Each path below is one point turned by a fixed rotation once a step. After each direction that follows a path, write how fast that rotation turns it, in degrees each step (0 if it stays still).
Each turn is a multiple of 5 degrees from 10 to 175, or 0.
Each row of a path follows its step; steps can be skipped.
Path 1:
step 0: [ 2.13  1.01  3.35 -2.64 -1.60  0.83 -0.10 -3.63 -2.70  0.78 -0.44 -1.04
  6.58 -2.12  3.00  0.36 -1.94 -0.83  0.64 -1.31  2.30  2.97 -3.40 -2.89
  3.95 -1.12  4.19  0.70 -0.84  3.24  0.67]
step 1: [ 1.64 -0.57  0.36 -0.27  0.21  3.31  1.52  2.34  1.71  1.74 -0.86 -1.01
  1.16 -2.04  0.77 -0.16 -3.56  1.85  6.24  2.36 -1.07 -2.85 -4.30  0.09
  1.47  1.06  0.04 -0.67  0.16 -1.02 -7.93]
step 2: [ 4.49  1.07  3.02 -0.05 -1.52  1.31 -1.83 -4.22 -4.67  2.38 -0.96 -0.60
  3.18  4.52  0.43 -3.68 -0.93  2.73  1.61  0.10  2.37  0.46  0.98  1.91
  1.67 -1.59 -4.10  0.87  4.15  0.28 -1.72]
step 3: [ 2.86  3.24  3.31 -0.35 -0.88  2.41  0.38 -1.70 -0.03  1.83 -5.70  4.66
  0.72 -0.10 -1.14 -0.41  0.19 -2.77  3.69  2.77 -3.26  1.28 -0.62 -3.68
  0.21  1.81  5.36  0.14  1.52  1.71 -2.00]
step 4: [ 9.42 -1.59  2.11  1.24 -2.48  1.35  0.33  2.00  2.74 -0.89  4.36 -0.80
  1.39  1.85 -0.53 -0.51 -1.00  0.39  2.69  2.64  2.29  2.75 -3.42  0.88
  0.32  1.26  0.67  1.07  1.58 -2.02 -0.69]
step 5: [ 2.49  2.14  3.22 -2.45  1.41  3.69 -0.08 -1.86 -0.81  3.45 -3.80 -4.25
 -6.35  1.79 -1.32 -0.78  1.54 -0.09  0.98  1.93 -1.29  1.74 -0.53  1.41
  4.84  2.80 -1.78  1.53  1.73  0.77 -0.62]
step 6: [ 2.23 -2.31  3.28  3.29 -6.61  2.01  2.52 -5.76 -1.57 -2.10 -1.00  0.12
 -2.05  3.09 -0.11 -0.55 -1.80 -0.39  0.07  1.03 -1.48  3.82 -0.97  0.33
 -2.21  0.74  4.16 -1.63 -2.16 -0.21 -1.00]
step 7: [ 3.79 -1.49  1.09 -1.79  2.62  5.22 -0.21 -0.54  3.34  0.31  0.29 -1.50
 -1.09 -0.13 -0.73  4.85 -1.24  0.86  4.69 -0.12  2.91  2.29  0.62  3.52
  0.96 -0.09  3.63  0.82 -1.13  5.54  1.13]
step 8: [-2.01 -0.18  1.25  3.03 -2.17  7.73  1.58 -2.63 -1.41  0.81  0.80 -2.55
  0.54 -1.84  2.13 -0.42  0.45 -0.04 -1.71 -0.99 -0.03  3.50 -5.94  2.40
  3.78  0.82 -0.90  2.41  1.38 -1.30 -2.03]
step 9: [ 1.90 -0.65  2.21 -2.99 -0.39 -0.61  2.12 -6.06 -4.95  2.33 -1.31 -2.60
  0.69 -0.62  2.58  4.26 -4.35  0.76  3.24  1.69  1.22 -0.60 -1.69 -1.44
  1.09 -1.30  1.30 -1.42 -3.57  2.03 -2.28]
[-0.67  0.72  0.60 -0.55 -0.08 -0.77  0.25  0.85  0.24  0.61 -0.06 -0.15
  1.57  0.29  0.89 -0.91  0.36 -0.52  0.19  0.31  1.43 -0.82  0.63 -0.69
  0.38 -0.76  0.60 -1.48  1.89 -0.20 -1.94] => 35
[ 0.46  0.52 -0.02 -0.62  0.53  0.94  0.62 -0.12  0.39  0.10 -1.36 -0.34
  0.53  0.05  1.46 -0.90  1.37  1.96 -1.47 -1.03 -0.66  0.13  0.59  0.77
  0.83  0.04 -0.16  0.43  1.28 -0.09  1.34] => 130
[ 0.53 -0.53  0.78  1.05 -0.62 -0.66 -0.39  0.10  1.15  1.61 -0.20 -0.83
 -1.45  0.09 -0.94 -0.50  1.54  0.45 -0.51  0.89  1.08  0.29 -0.06 -0.81
 -1.02  1.44  0.64 -0.87  0.60  0.09  1.07] => 40
[-0.62 -1.32 -0.62  0.59 -0.31  0.52  0.84  0.51 -0.61  0.13  1.23  0.54
 -0.50 -0.22  0.15 -1.57  0.54  0.28 -0.21  0.88 -2.14  0.31 -1.47  0.66
 -1.10 -0.97  0.74 -0.37  1.25  0.09 -0.64] => 160
[ 0.63  0.85  0.71 -0.53 -0.36 -0.07  0.71  0.67  0.47 -2.67 -0.09 -0.90
 -0.86  1.44 -0.61  0.29  0.50 -1.51 -1.03  1.61 -0.55 -0.24  0.37  0.77
  0.39 -0.07  0.18 -0.20  0.57  0.34  0.32] => 40
Path 2:
step 0: [ 1.89  1.55  4.98  1.66 -0.12 -2.53  0.52  1.78  1.18 -1.31  0.12 -2.41
 -1.22 -3.57  3.11 -4.32 -0.88  0.66 -0.60  2.67 -0.16  1.70  2.43  0.52
  0.32  1.88 -7.22 -0.99  1.28 -3.33 -1.68]
step 1: [ 0.73  2.70  8.42  2.39  1.35 -0.23 -5.76 -1.68  3.87 -1.90  1.83  1.07
 -0.33 -2.04 -1.09  0.86 -2.72 -1.81 -0.78 -2.15 -0.93  1.09 -1.91  0.93
 -0.41  2.48 -0.46 -0.58 -1.71 -0.12  0.36]
step 2: [ 6.23  2.44  2.96 -3.64 -2.56  1.36 -2.24  1.55  1.29  0.17  0.23 -3.85
  1.61 -1.15 -4.53 -1.89  3.39 -2.76 -2.82 -1.76  1.09  2.29  0.21 -0.22
 -0.47  1.99  0.01  2.76 -2.14 -0.25  1.15]
step 3: [ 1.09  0.57  6.76 -0.65 -3.38 -0.71  1.71  3.54  1.00 -0.25 -0.45  0.37
 -2.59  0.16  0.42 -4.08 -1.16 -2.52 -0.33  3.00  1.13  1.23  4.94 -4.02
  0.01 -2.05 -2.87  2.61 -0.86 -0.14 -0.92]
step 4: [ 0.01 -0.96  4.94  0.40 -0.42 -2.47 -1.82 -3.87  0.91 -1.67  7.10 -2.39
 -1.81 -0.01 -0.96  0.33 -5.40 -3.68  0.68 -0.68 -1.68  1.59  0.09 -0.53
  1.06 -0.22 -1.58  3.03 -2.09 -0.73 -1.50]
step 5: [ 2.76  0.57  4.31 -1.85  0.21 -0.62 -1.18  1.86 -2.00 -1.01  0.06 -6.42
  1.31 -0.40 -4.56  1.56  0.26  1.17 -1.53 -0.93  0.21  2.73 -1.83  3.03
  2.03 -0.30 -6.02  2.37 -0.10 -2.27  0.64]
step 6: [ 4.18  0.57  6.19  2.65 -0.36  1.80 -1.92  3.59 -1.49 -1.20 -1.58  2.89
 -0.84 -2.76 -0.63 -3.16 -2.10  1.72 -2.45  2.29 -2.06  1.87 -0.31 -1.31
 -3.24 -0.38 -4.21  2.41 -0.23  0.71 -2.24]
step 7: [ 4.21  3.46  4.29 -1.38 -2.24 -0.98 -3.85 -3.38  1.02 -1.14  2.20 -2.33
 -1.59 -2.34  2.85 -0.81 -1.57 -3.51 -0.15 -1.55 -2.50  1.62  1.21  0.43
 -2.04  2.06  0.92  0.07 -1.04 -1.52 -5.57]
step 8: [ 0.17  4.14  7.48 -1.07 -3.58 -0.42 -1.58  0.72  2.16  0.14 -0.66 -4.18
 -1.83  2.25 -3.57  1.44  1.96  1.54 -2.61 -1.37  2.42  0.84  1.59  1.57
  2.44 -1.37  0.59  2.19 -2.03 -1.76 -0.62]
step 9: [ 3.34 -2.13  3.89  1.52 -1.78  0.68  0.84  1.45  1.64 -2.18  4.89 -0.25
 -2.68 -0.41 -3.42 -3.21  0.66  0.89 -4.88  2.19 -0.85  0.83 -0.11 -4.24
 -0.10 -1.56 -1.13  5.16  0.94  0.99 -0.83]
[ 0.16  0.61 -1.03 -0.16 -0.12 -0.66  0.82  0.12  0.53  0.31  0.47  0.79
 -0.52 -0.21  1.14 -0.99 -0.68 -0.20  0.62 -0.56  0.65  0.51  1.88  1.58
 -0.77 -1.07 -0.68 -0.27 -1.83  0.28 -1.56] => 100
[ 0.19  1.87 -0.06 -1.13  0.98 -0.70 -1.23  0.89  0.24  1.33 -0.92  0.10
  0.00 -0.49 -0.20 -0.34  0.47 -0.31 -0.02  0.61 -1.98 -0.25 -0.02 -0.99
 -0.36 -0.80  1.59 -0.28 -1.29 -0.38 -0.01] => 70
[-0.21  0.23  1.69  1.60 -0.10 -0.81  0.96  0.91  0.59 -0.49 -1.06  1.58
  0.50 -0.32  0.60  1.01 -0.62  1.16  0.89 -0.12  0.32 -0.01 -0.63 -0.53
  0.84 -0.80  0.64  1.05 -1.02  1.11  0.38] => 140
[ 1.66  0.30 -0.99 -0.82 -0.21 -1.54  1.38 -0.29 -0.08 -0.80 -0.13 -1.58
  1.29 -1.08  1.39  0.37  1.08 -0.50  0.53 -0.46 -0.25  0.32 -0.66  0.01
  0.96  0.77  0.40  1.05  0.04 -0.19 -0.39] => 140
[-0.41  0.06 -0.52  0.66  0.72 -0.21  0.31  0.38  2.12  0.56  0.63 -0.19
  1.07 -0.64  0.14 -0.75  0.08  0.17  0.16 -0.82  0.78  0.46  0.68 -1.63
 -0.04  1.46 -0.63 -1.40 -0.67 -0.46  1.89] => 25
[-0.41 -0.87 -0.25  0.83 -1.17 -1.68  0.82  1.26 -0.76 -0.30 -0.17  0.65
 -0.05 -0.89  0.22 -0.73  0.57 -0.51 -1.61  2.15 -0.09 -0.22  0.00 -1.04
 -1.28  0.48 -0.45 -0.59  0.22  0.15 -0.63] => 115
Path 3:
step 0: [ 0.66  0.66 -3.29  1.95  0.80 -0.49 -2.17  2.86  0.68 -1.97  3.88  0.75
  0.69 -1.05 -1.22 -0.91 -0.17 -2.18 -1.68 -3.36  4.19 -1.14  3.25 -1.67
  0.40 -2.38 -0.68 -5.67 -0.04  1.58 -1.99]
step 1: [-2.18  2.67  1.60  6.25  0.78  0.75  0.89 -1.76 -0.44  1.78 -2.85  0.79
 -0.21 -2.37 -0.39 -0.89  0.39  2.74  3.39 -3.48  0.72 -0.75 -1.38  2.30
 -3.00  1.46 -0.92 -0.23  1.30  3.07 -3.10]
step 2: [ 0.03  3.02  4.17 -0.20 -3.06 -0.68  0.13 -1.15  1.68 -2.80  3.22  0.69
  2.85 -0.25  2.59  0.74  1.65  0.89  1.45  1.72 -1.32 -3.71  3.75 -2.03
 -3.78  2.71  0.83 -0.34  1.39 -1.06  2.99]
step 3: [-0.86  2.12 -4.55 -0.79  0.45 -0.04 -0.83 -2.72 -2.28 -1.92  1.08  1.24
 -0.63  2.29  3.25  4.94 -0.18 -0.64  3.12  0.25 -1.87  3.75  2.43  1.51
  0.97 -3.04  0.19 -2.61  2.21  1.99 -0.04]
step 4: [ 0.42  1.44 -2.29  3.57 -1.72 -0.15 -0.32 -0.50  1.66 -2.65  1.21 -1.10
 -2.03 -1.84  1.46  0.03 -0.50 -1.76 -3.80 -1.39 -1.07 -2.24  1.48  1.61
  2.61  3.63 -0.49 -2.57 -3.10 -0.01 -6.20]
step 5: [-1.41  1.73 -0.33  3.33 -1.61 -2.95  0.48 -1.85  4.04  0.97 -0.98 -0.02
 -0.87 -0.08  4.48 -0.52 -0.37  0.48 -0.75 -1.16 -0.17 -0.36 -5.85  0.71
 -3.66  0.23  0.24  2.53  4.54  0.23  0.61]
step 6: [ 2.74 -1.83  3.68 -1.82 -1.35  0.26 -0.76  0.00 -1.58 -1.62  1.22 -0.11
  0.02  1.59  7.60  1.03  1.56 -1.30  2.03 -1.30  1.06 -2.31  2.61 -2.65
  1.07 -1.68  3.30  1.84  0.22 -0.96 -0.71]
step 7: [-3.17 -1.25 -3.75  0.04  0.44  0.00 -2.31  1.39 -0.95 -2.16 -2.54 -3.54
  2.57  1.09  3.94  3.32 -2.01  0.87  1.31 -1.35  0.02  4.98  0.25  1.35
  1.46  1.66 -2.75  0.58 -3.08  0.66 -0.41]
step 8: [-0.06  0.85 -1.67 -0.92 -3.04 -2.58 -1.97 -1.75  1.46  0.07 -0.99  2.40
  1.42  2.91 -0.88 -2.90 -3.22  2.23 -4.18 -2.68 -0.42 -1.59 -1.02 -2.66
 -0.28  2.43  1.36 -0.03 -2.19 -2.63 -4.89]
step 9: [-0.72 -1.03  0.18 -1.13  3.26  1.77  0.49  1.74  0.64  1.88  1.97  3.01
 -0.88  2.72  3.77 -3.05  0.15 -2.01  0.09 -5.55 -0.99  1.15 -3.64  0.23
 -2.74  2.11  0.92  0.87  2.67  1.32  3.05]
[ 0.52  0.70  0.34  0.77  0.43 -1.21 -0.43  0.80 -0.32  1.23  1.33 -0.57
 -0.04  0.04  0.42  0.92 -1.17 -0.28 -1.28 -0.53  0.05  0.52  0.43  1.44
 -1.52 -0.68 -0.61  0.09 -1.34 -0.33  1.67] => 160
[-1.75  1.33  1.12 -0.60 -0.03  1.48  0.32 -1.81  0.95  0.27  0.95  0.73
 -0.45  0.50 -0.99  0.57  0.41 -0.26 -0.50 -0.05  0.37  0.17  0.76  0.41
 -0.46  0.20  0.27 -0.83 -0.64  1.83  0.35] => 40
[ 1.14 -0.59  0.58 -0.13  0.53  1.49  1.61 -0.37  0.25  0.78  0.66 -0.81
 -1.24 -0.89  0.63  0.24 -0.24  0.98  0.23 -1.19 -0.39  1.02  0.95 -0.16
  0.44  1.99 -1.06 -0.14  0.18 -0.88 -0.07] => 140
[ 0.50 -0.91 -1.12 -0.24 -0.07  0.67 -0.45 -0.10 -1.39 -0.13 -0.95 -0.50
 -0.58  0.16  0.29  0.38  0.91 -2.30 -0.16 -1.09  1.22  0.53  1.77  0.20
  0.33 -0.30  0.72 -0.78  0.67  0.46  1.18] => 110
[ 0.17  0.29  0.09  0.00 -0.17 -0.01  1.55 -0.04  0.54 -0.73 -0.49  0.94
 -0.87  1.71  0.93 -1.85 -1.47  0.49  0.06  1.12  0.67 -0.31  0.77  0.25
 -0.47 -0.06  0.63 -0.31  0.84 -0.71  1.78] => 110
[-0.52  0.14  1.41  0.43  1.18 -0.06 -0.39  1.30 -0.33 -2.20 -0.10 -0.02
 -0.61  0.19 -0.29 -0.09 -0.36 -1.90  0.29  0.13 -0.90 -0.49 -0.35  0.18
  0.29  2.10 -0.62  0.66 -0.52  0.49  0.63] => 145
Path 4:
step 0: [ 3.28  0.49 -3.37  0.35  5.42 -1.08  2.76 -1.97  0.61 -3.23 -0.47  1.21
 -1.36  0.05 -3.45  0.52  2.01  2.65  3.00  3.09  0.99 -0.62  0.50  0.83
 -3.38  3.63 -3.97  2.33  0.15 -1.92  1.56]
step 1: [-5.97 -1.26  0.87 -2.26  1.30 -0.22 -0.62  0.51  0.43 -3.01  0.40  0.24
 -0.33  3.96 -2.60  1.95 -0.51  0.98  0.23  1.59  0.48  1.42  4.99  1.48
  4.22  5.10 -0.14 -2.26 -1.14 -3.19 -0.66]
step 2: [ 4.17 -3.32  0.02 -1.12  3.38 -2.38  1.00  0.73  2.01 -5.51 -0.92 -0.38
 -2.84  0.50 -1.44  0.32  0.21  0.90  0.80  4.46  1.61  1.25 -2.14  0.43
  3.69  2.32 -0.75  3.53  3.22  2.71  0.65]
step 3: [-3.76 -1.81 -4.65 -4.94  1.21 -0.30  3.14 -2.16  1.31 -0.64 -2.25 -2.59
 -2.47 -2.41 -2.34 -0.47  1.82  2.11  0.14  1.31  0.58  2.18  3.80  0.29
  1.14  2.10 -1.26 -4.64  1.32 -1.96 -0.70]
step 4: [ 2.97 -5.07 -0.79  2.14  2.57 -1.72  1.58 -2.02 -0.56 -2.19  3.56  2.85
 -3.01 -0.02  0.17  0.56  1.59 -1.24  0.36  3.97  0.13 -0.63  2.83 -3.07
  4.14  3.44  0.89  2.35 -0.11 -3.02 -1.33]
step 5: [-0.81  1.63 -1.45 -2.27  2.94  1.48  3.78 -2.69  1.86 -4.62 -0.23 -3.66
 -1.50  1.62 -6.86 -0.80  0.82 -1.06 -0.11 -0.55 -0.48 -3.27  0.63 -0.12
  0.35  3.86 -0.80 -2.28  1.93  0.65 -1.22]
step 6: [-2.21 -2.27  1.57  1.68  2.22 -3.15  1.33 -2.19 -0.29 -1.95 -1.20  2.58
 -2.15 -0.57 -2.97 -3.29 -0.63  5.20 -2.46  3.91 -0.25  2.24  1.42 -0.93
  5.29  1.56  1.29  1.11 -2.33 -1.00 -2.28]
step 7: [ 2.89 -2.31 -3.22  0.71  2.89  0.72  0.79 -0.57  3.15 -2.76 -0.60 -0.89
 -1.55 -0.22 -3.92 -0.29  0.91  2.43  2.59 -0.22 -1.00 -0.95  4.09 -0.70
 -0.66  3.85 -7.01  0.95  0.93  1.49  1.95]
step 8: [-2.15  0.55  0.66 -1.04  5.51 -0.30 -0.14 -0.66  0.01 -2.16  0.15  2.44
  1.44  1.73 -2.40 -0.50  0.13  0.67 -1.26  3.35  3.86  2.75  3.00 -0.51
  3.55  3.60  0.76 -4.09  0.13 -5.20  1.03]
step 9: [ 4.02 -4.69  1.12 -0.72  1.73 -1.96  1.58 -0.28  3.35 -4.80 -1.91 -3.07
 -1.25 -0.42 -1.38  2.32 -2.58 -0.98  1.05  0.45  0.47 -0.11  2.00  1.19
  5.02  3.77 -1.55  1.81  0.05  2.36 -1.95]
[-0.32 -0.60 -1.44 -0.96 -0.39 -0.85  0.41 -0.43 -0.71 -0.41  0.53 -0.96
 -1.16  0.74  1.53 -0.49  1.15 -1.07 -0.81  0.19 -1.66 -0.19 -0.12  0.05
  0.53 -0.74  0.99  0.10  1.88 -0.31 -0.15] => 45
[-0.39  0.09  1.17 -0.61 -0.60 -0.59  0.38  0.22  0.62 -0.78 -1.34 -1.15
 -0.29 -0.23 -0.84 -0.64 -0.91  0.74 -0.84  0.17  0.19  0.43 -1.77  0.67
  1.19 -0.72  0.97  0.24  0.22  2.14 -0.89] => 100
[ 1.66  0.17 -0.57  0.90  0.71 -1.70  0.17  0.41 -0.02 -1.30 -1.25 -0.61
 -0.75 -0.62 -0.11  1.67  0.40  0.00  0.73 -1.23 -1.00 -0.61 -0.23 -0.30
 -0.63 -0.04  0.83 -0.13 -0.99  0.49  1.24] => 160
[ 1.30  0.62 -1.69  0.96 -0.54 -0.90 -1.25  0.57 -0.26 -0.37 -0.15  0.23
 -0.03  0.22  0.27 -1.53 -0.62 -0.50 -0.61  2.18  0.85  0.18 -0.59  0.00
 -0.90  1.09  0.90 -0.23 -0.76 -0.05 -0.76] => 170
[ 0.05 -0.09  0.75 -1.39  0.72 -0.88  1.00  0.91  0.48 -0.49 -0.28  0.66
  0.45  0.43 -0.12 -1.27  0.87 -0.70  0.04  0.19  0.83 -1.39 -0.80 -1.39
 -1.97 -0.15 -1.17 -0.61  0.91  0.78  0.51] => 145
